In the data rows, the value 128 means zero.
Here is a table of points, one per row:
[105 158 106 113 154  71  96 108 141 118 168 139 121 155 136 159 162 110 120  85 120 186  66  94 125  95  98 136 136 137 115 152  92 176 112  71 109 138 114  59 146 139 163 110 103 103 121 109]
[ 99  83 137 118 101  93 154 133 181 162 163 185 121 144 152 126 179  52 109 121  98 128 103 185  74 123 128  84 146  87  50 111  87 156 160 121 131 135  99 135 129 150 203 186 139  96 177 125]
[107 121 152 128 149 112 149 179  97 111 132 127  99  91 119 126 130 102 124 133 115 118 117 142 161  82 201 140 126 150 162 140 170 121 105 151 135 124 126 111 137 124 137 112 104 162 145 157]
[113 177  88 132 180 201 158 138 152 184 164  77  91  98 134  60 101 123  87 132  87 153 163  48 143  44 132  61 202  75 105 157 106  67 161 155  99 180  60 130  77  81 147 104 184  83 195 209]
[138 152  98 162 150  77 108 107 155  84 128 122 107 143 155 150 142 152 102  86 162 142 121 116 150 156 106 172 139 155 145 133 146 146 160 154 134 158 120  98 126 162 110 137 103 123 118 131]
[132 162 100 170 162 124 175  81 160 108 154 135 127 170 163 128 131 177 101 106 204 173 146 125 168 127 108 167 131 154 131 118 132 145 157 139 114 115 103 107 148 128 145 143 104 163 137 109]
[124 156  97 126 149  96 122  92 151 149 186 147 139 183 154 149 157 166 141  87 162 185 109 122 164 110 120 160 138 141 104 148 137 183 134  83 100 123 126  78 151 104 166 116  92 125 118 125]
[115  74 128 157  69 150 147 165 134 158 129 161 132  94 173  95 124  97 117 166 128  84  76 151  65 166 127 112 133  96 120 132 131 129 136 147 152 100 141 162  85 163  95 138 143 128 124 132]
[173  87 132 124 109 223 130 162 139 186  94  69 104  71 123 134  92 117 133 101  85 100 113 111 184 143 164 196  53 206 154 106 178 144  63  89 131 121 122 148 104 139  74 158 156 101  77 168]
[ 75 180 187 179 117 195  93 186  82 227  84 152 124 123 196 109  95 212 130 117 209  99 126 122  43 109  57 190 166 105 176 135 162 105 163 118 172  72 139 130 171  93 197 148 209  81  60 100]
[135 152  81 155 162  87 127 109 149  49 125 119 120 151 163 168 141 126  80  90 143 161 137 140 131 146  98 159 130 138 149 132 130 147 147 138 107 155 106  89 125 138  98 119 106 117 133 110]
[194 162  98 150 167 105 112  87 139 196  74 117 161 105 112  51  92 158 135 144  85 191 155  99 148 116 133  75 141  85 110 155  89  61 190 145 123 162  91 136  47 103 123  72 115 149  61 111]
[136  47 132 161  85  93 167 151 188 137 145 146  92 111 130  89 145  80 124 116 100 114 120 207  80 150 179 120 144 103  88 107 133 159 161 165 119 154 101 133 143 181 172 187 116 104 148 155]
[135 104 105 158  97 130 113 169 112  81 124 111 127 102 128 138 114 107  97 137 115 112 112 161  68 184  92 105 117  67 160 135 117 121 131 137 117 131 135 164 142 187 102 107 147 114 114  97]
[118  89 136 163  76 142 145 154 124 148 118 144 140  99 162 123 140 120 125 182 145 114  84 152  50 153 118 108 111  88 115 126 121 118 128 143 152 109 140 161  89 172 109 132 153 129 108 113]
[133  89 107 157  82 138 129 166 125 104 127 130 132 113 159 146 133 125 116 148 114  91  98 159  70 174 110 102 123  75 150 131 106 106 123 146 138 120 123 149 117 179  97 114 137 102 116 108]
[150  94 127 153 104 136 105 165 128 111 146 110 141 136 102 133 115 129 165 121 100 156 105 143  83 154  90 103 109  74 145 149 113 170 112  94 131 143 156 118 160 151 139  86 129  99 106  99]
[153 153  73 135 164 134 120 112 162 187 124  97 122  83  97  47  90 152 117 131  80 168 167  75 142  83 114  68 149  76 124 150 101  61 173 159 116 184  85 141  70  99 130  86 131 124 105 134]
[ 83 141 128  88 156  87  86 155  77  98 130 138 116 115 119 156 124 109 117 110 118 134 136 118 153  53 132 135 124 132 166 143 143 131 105 124 132 132 135 112 169 113 129  82  99 137 142 117]
[119  98 148 116 123 114 146 167  99 113 138 134  95  84 120 107 130 108 126 136 124 124 125 146 138  74 214 157 123 154 147 125 167 101  99 149 139 127 128 124 142 133 125 110  88 163 150 179]
[162  96 135 156 102 155 153 127 172 118 171  97 149 172  74 108 102 137 165 115 123 138 145 150 109 195 117 120 141  98 141 159 146 188 118  93 106 132 135 103 141 121 135 108 116 110 128 144]
[173 106 132 100 116 198 107 128 114 169 125 101 138 112 112 171 108 110 121 104  67  96 104 113 177 129 133 163  54 161 121  83 108 149  69  69 106  98  96 139 103 116  96 148 172 121  90 121]
[120 166  85 148 121 132 126 122 114  90 157 160 159 123 168 147 121 136 105 170 176 147  55  64 124 159 101 135 122 128 162 153 137 109 102 134 145 126 182 134  89 163  31  68 111 154 121 132]
[ 84 128 188 100 147  65  65  97 110  90  52 139  97  91 106 134 149  88 150 137 125  84 141 120 118 164 144 124 128 148  88 103 142 109 126 135 131 145 131 120 116 122 109 160  84  52 108 109]
[ 99 149 157  93 152 160 109  79 102  51 106 117 163 162  68 167 132 101 157 160 141  94 168  92 114 183  84  62 157 117 106 112 101 111  96 139 116 142 175 134 127  79  69 119 134 110 182 114]
[109 108 145  94 137  97 135 131  73 136 142 161 133 123 109 122 128 129 139 125 102 139 124 161 153  56 169 136 118 150 152 138 121 142 120 125 152  95 127 122 160 107 181  93  96 175 115 123]
[118 142 163  97 156 155 131  95 113  77 121 112 164 160  62 144 128 137 172 188 145 101 193 114 137 200  96  92 172 135 133 121 108 115 123 159 117 128 174 163 148 108  89 136 152 155 181 104]
[137 154  86 152 175  90 135  96 135  89 139 160 129 151 164 185 174 129  87 108 147 174 134 158 128 128  85 129 108 116 121 122  92 140 155 126 110 138 108 140 148 167 127 114 101 136 127  82]
[131  83 136 134  96  82 160 125 172 146 147 163 107 134 145 108 167  73 123 131  99 111  99 182  72 139 164 101 144 102  74 134 120 172 160 139 133 143  93 137 132 161 189 190 122  83 159 144]
[152 117 188  99  97 161 146 125 135 123 145 108 175 182  70 135 120 170 205 139 121 113 181 132 142 171 150  99 156 129 149 135 136 127 106 121 131 121 161 127 161  66 144 110 141 176 168 157]
[144 153 108 166 111  89 134 124 150 118 114 132 112 123 179  93 104 158  97 101 204 153 129 131 146 137 127 186 110 159 142 130 189 124 151 157 145 138 118  95 130 160 112 154  94 130 110 153]
[ 57 187 157 180 118 189  71 191  74 176 109 115 100 124 169 132 101 204  90  87 173  82 155 102  42 110  42 180 177  99 186 150 172 116 165 117 148  88 131 116 194  98 182 127 229  50  94  94]
[ 82 177  99 130 107 183 141 136 117 149 181 171 143 104 196 132 139 140 108 199 215 136  30  52 131 113 102 124 148 159 131 170 132 119 114 147 161  89 156 126  78 149  75  95 151 153 185 173]
[127  85 141 146  39 156 154 179 150 156 132 150 103  75 169  88 134  99 118 188 147  94  80 166  69 163 144  99 133 109 108 136 140 107 122 140 138 103 135 161  91 179  93 139 150 112 125 160]
[118 131 143  91 142  85 114 131  74 137 144 155 141 143 120 148 145 137 127 113  95 150 131 157 149  62 172 139 120 134 153 144 110 114 104 102 131  93 135 125 178 118 198 103 107 195 127 112]
[128 167  60 127 163 157 133 132 155 171 149  58  85  81 100  57  87 121  96 118  92 167 184  73 154  88 126  68 174  59 115 145  98  61 146 165 107 196  75 125  81  93 134  83 162  90 161 182]
[215 170 112 167 159  55 111  72 136 215  53 137 179 111 122  54  97 197 151 137  69 174 145 115 146 130 128  79 106  75 105 144  79  44 188 134 130 162 111 162  40  96 113  55  80 179  13  67]
[141 121  95 114 165  96 118 103  38  35  94 113 115 128 165 191 140 146  58 143 140 121 205 185 130  78 125 116 109 109 191 115 121 100 162 191 118 115 117 181 169 159 127 118 145 227 166  97]
[125 114 170 103 128  94 131 143  87 149 149 155 122 100 100 112 133 123 153 123 115 135 110 149 136  46 181 138 108 143 140 135 143 139 121 125 148 101 137 124 148 121 169 117  97 182 128 150]
[132 157  92 154 127  91 134 111 139  96 133 138 118 134 160 116 108 143  92  88 179 144 120 123 161 155 125 179 112 149 132 126 176 142 171 165 143 154 129 102 133 157 116 143  98 111  99 131]
[167  90 114 135  89 148 181 140 205 114 169  87 143 173  75 102 114 173 183 109 130 130 143 140 116 203 118 119 143 101 124 143 136 177 112  86  98 133 144 104 141 109 132 123 127 122 152 159]
[105 156 101 128 153  95 115 112 146 118 163 140 130 174 143 148 157 132 135  83 151 206  98 117 155  97 114 156 136 133 105 142 105 191 124  74 117 134 126  87 144 126 166 106 105 112 119 115]
[145 182 102 164 141 121 171  72 161 115 147 126 133 171 164 125 128 199 130 113 220 171 133 114 177 130 124 193 149 169 116 116 155 144 167 143 131 128 126 114 148 133 150 150 104 147 126 150]
[ 84 116 156 103 141  47  47 138 109  73  51 144  92  94  99 140 150  65 145 125 101  80 136 126 127 171 152 136 112 133 107 108 136  90 120 142 131 192 155 107 124 128  81 155 102  42 107  96]
[147 126 149 102 118 158 156  94 107  83 115 119 179 181  91 141 123 166 170 193 162 102 200 149 126 172 105  77 160 142 128 108  93  89 134 144 129 100 154 176 138  89 108 153 154 208 186 109]
[100 143 180 106 147 104 122 101 131 108  73 135  99 137  98 111 153  92 154 147 154  88 173 125 146 160 138 131 148 159  79  92 133 110 133 141 137 149 133 113 127  95 133 197 114  86 158 138]
[195 102 110 111 110 211 124 167 136 157 115  74 104  81 101 159  90 106 116  81  71 101 134 114 165 126 142 182  67 180 163  82 150 142  45  88 113 119 118 127  99 140  85 159 170 101  95 151]
[142 104 176 107 119 185 183 155 126 125 134  98 173 161  55  97  96 184 209 157 138 108 188 143 141 168 165 117 154 135 148 130 148 127 113 127 134 111 163 123 170  91 145 120 123 168 144 157]
[ 91 112 130  89 141 102 125 174  92  97 132 116 101 111 131 144 144 120 129 138 122 129 129 129 145  60 167 133 113 149 165 137 158 122 110 145 140 129 126 106 139 112 130 104  94 142 129 139]
[ 93 145 194  98 140 115 127  65 155 141  85 142 113 140  99 101 132 105 156 154 177  99 167 132 156 156 151 138 164 170  52  93 131 113 143 142 133 140 153 134 135  79 153 207 124 107 172 141]
[ 82 163  87 138 116 152 134 137 125 117 156 154 154 130 188 141 111 129 110 180 197 137  37  50 129 137 111 127 125 126 122 142 133 108 110 140 135  76 154 108  83 163  55  85 141 166 150 149]
[ 79 133 187 100 140  96  91  89 120 115  68 152 111 119 104 112 159  93 150 140 126  87 138 134 144 162 135 124 130 155  59  87 129 104 151 147 161 153 151 110 120  97 124 190 107  98 124 118]
[176 122 147  96 144 197  99 105 121 198 130 137 168 135 124 177 134 103 118 119  54 109  94 102 160 108 107 139  59 175 103  82  74 156  69  58 121  82 128 173 112 127 125 149 167 139 104 103]
[171 137 128  76 135 187  99  99 118 183 127 107 152 148 116 219 149  88 115 110  47 119 103 107 160 104 100 113  64 148 103 100  61 181  81  57 114  93 130 176 123 120 120 144 171 126 120  68]
[114  93 148  90 105 102 146 151  93 146 123 162 128 106 129 114 156 132 174 139 106 134 106 152 149  60 207 140 124 154 146 160 176 140 112 123 138 100 123 106 121 120 168 137 111 177 130 166]
[158 115 139 146 104 133 137 144 174 127 171 112 153 170  90 117 119 140 172 117 105 129 110 141  87 177 111 107 136 106 138 158 140 177 116  84 116 144 155 122 138 135 144 115 142 121 121 126]
[136  84 123 148 105 137 132 162 148 116 163 107 164 168  99 128 106 125 151  90  99 124 116 143  77 164 109 113 144 100 138 150 110 158 111  89 119 138 146 113 144 136 118  80 113  93 102  99]
[191 115 103 130 154 174 167  71 156 121  84 101 108 125 174 191 128  89  31 112 111  87 203 161 169  97 114 151  68 191 105  40  91 127 160 168  96 118  61 229 152 168 140 255 186 164 143 105]
[ 85 125 126  89 138  89 105 145  75  96 134 135 107 123 118 146 147 110 124 119 111 129 131 119 143  54 143 132 120 150 183 145 160 121 105 140 125 124 124 101 145 106 123  92  96 128 130 125]
These points spread out most along one direction. Where along it does each point below lie, from 0 to 99? 50 is the average, and the first point above lies past it. One standard deviation of the points above along it is 16.
[ 91 112 130  89 141 102 125 174  92  97 132 116 101 111 131 144 144 120 129 138 122 129 129 129 145  60 167 133 113 149 165 137 158 122 110 145 140 129 126 106 139 112 130 104  94 142 129 139] 48
[171 137 128  76 135 187  99  99 118 183 127 107 152 148 116 219 149  88 115 110  47 119 103 107 160 104 100 113  64 148 103 100  61 181  81  57 114  93 130 176 123 120 120 144 171 126 120  68] 28
[ 57 187 157 180 118 189  71 191  74 176 109 115 100 124 169 132 101 204  90  87 173  82 155 102  42 110  42 180 177  99 186 150 172 116 165 117 148  88 131 116 194  98 182 127 229  50  94  94] 60
[115  74 128 157  69 150 147 165 134 158 129 161 132  94 173  95 124  97 117 166 128  84  76 151  65 166 127 112 133  96 120 132 131 129 136 147 152 100 141 162  85 163  95 138 143 128 124 132] 40
[ 84 128 188 100 147  65  65  97 110  90  52 139  97  91 106 134 149  88 150 137 125  84 141 120 118 164 144 124 128 148  88 103 142 109 126 135 131 145 131 120 116 122 109 160  84  52 108 109] 36
[ 82 163  87 138 116 152 134 137 125 117 156 154 154 130 188 141 111 129 110 180 197 137  37  50 129 137 111 127 125 126 122 142 133 108 110 140 135  76 154 108  83 163  55  85 141 166 150 149] 63
[118 142 163  97 156 155 131  95 113  77 121 112 164 160  62 144 128 137 172 188 145 101 193 114 137 200  96  92 172 135 133 121 108 115 123 159 117 128 174 163 148 108  89 136 152 155 181 104] 42
[124 156  97 126 149  96 122  92 151 149 186 147 139 183 154 149 157 166 141  87 162 185 109 122 164 110 120 160 138 141 104 148 137 183 134  83 100 123 126  78 151 104 166 116  92 125 118 125] 64
[107 121 152 128 149 112 149 179  97 111 132 127  99  91 119 126 130 102 124 133 115 118 117 142 161  82 201 140 126 150 162 140 170 121 105 151 135 124 126 111 137 124 137 112 104 162 145 157] 46
[195 102 110 111 110 211 124 167 136 157 115  74 104  81 101 159  90 106 116  81  71 101 134 114 165 126 142 182  67 180 163  82 150 142  45  88 113 119 118 127  99 140  85 159 170 101  95 151] 26
[167  90 114 135  89 148 181 140 205 114 169  87 143 173  75 102 114 173 183 109 130 130 143 140 116 203 118 119 143 101 124 143 136 177 112  86  98 133 144 104 141 109 132 123 127 122 152 159] 45
[144 153 108 166 111  89 134 124 150 118 114 132 112 123 179  93 104 158  97 101 204 153 129 131 146 137 127 186 110 159 142 130 189 124 151 157 145 138 118  95 130 160 112 154  94 130 110 153] 63
[158 115 139 146 104 133 137 144 174 127 171 112 153 170  90 117 119 140 172 117 105 129 110 141  87 177 111 107 136 106 138 158 140 177 116  84 116 144 155 122 138 135 144 115 142 121 121 126] 44
[194 162  98 150 167 105 112  87 139 196  74 117 161 105 112  51  92 158 135 144  85 191 155  99 148 116 133  75 141  85 110 155  89  61 190 145 123 162  91 136  47 103 123  72 115 149  61 111] 88
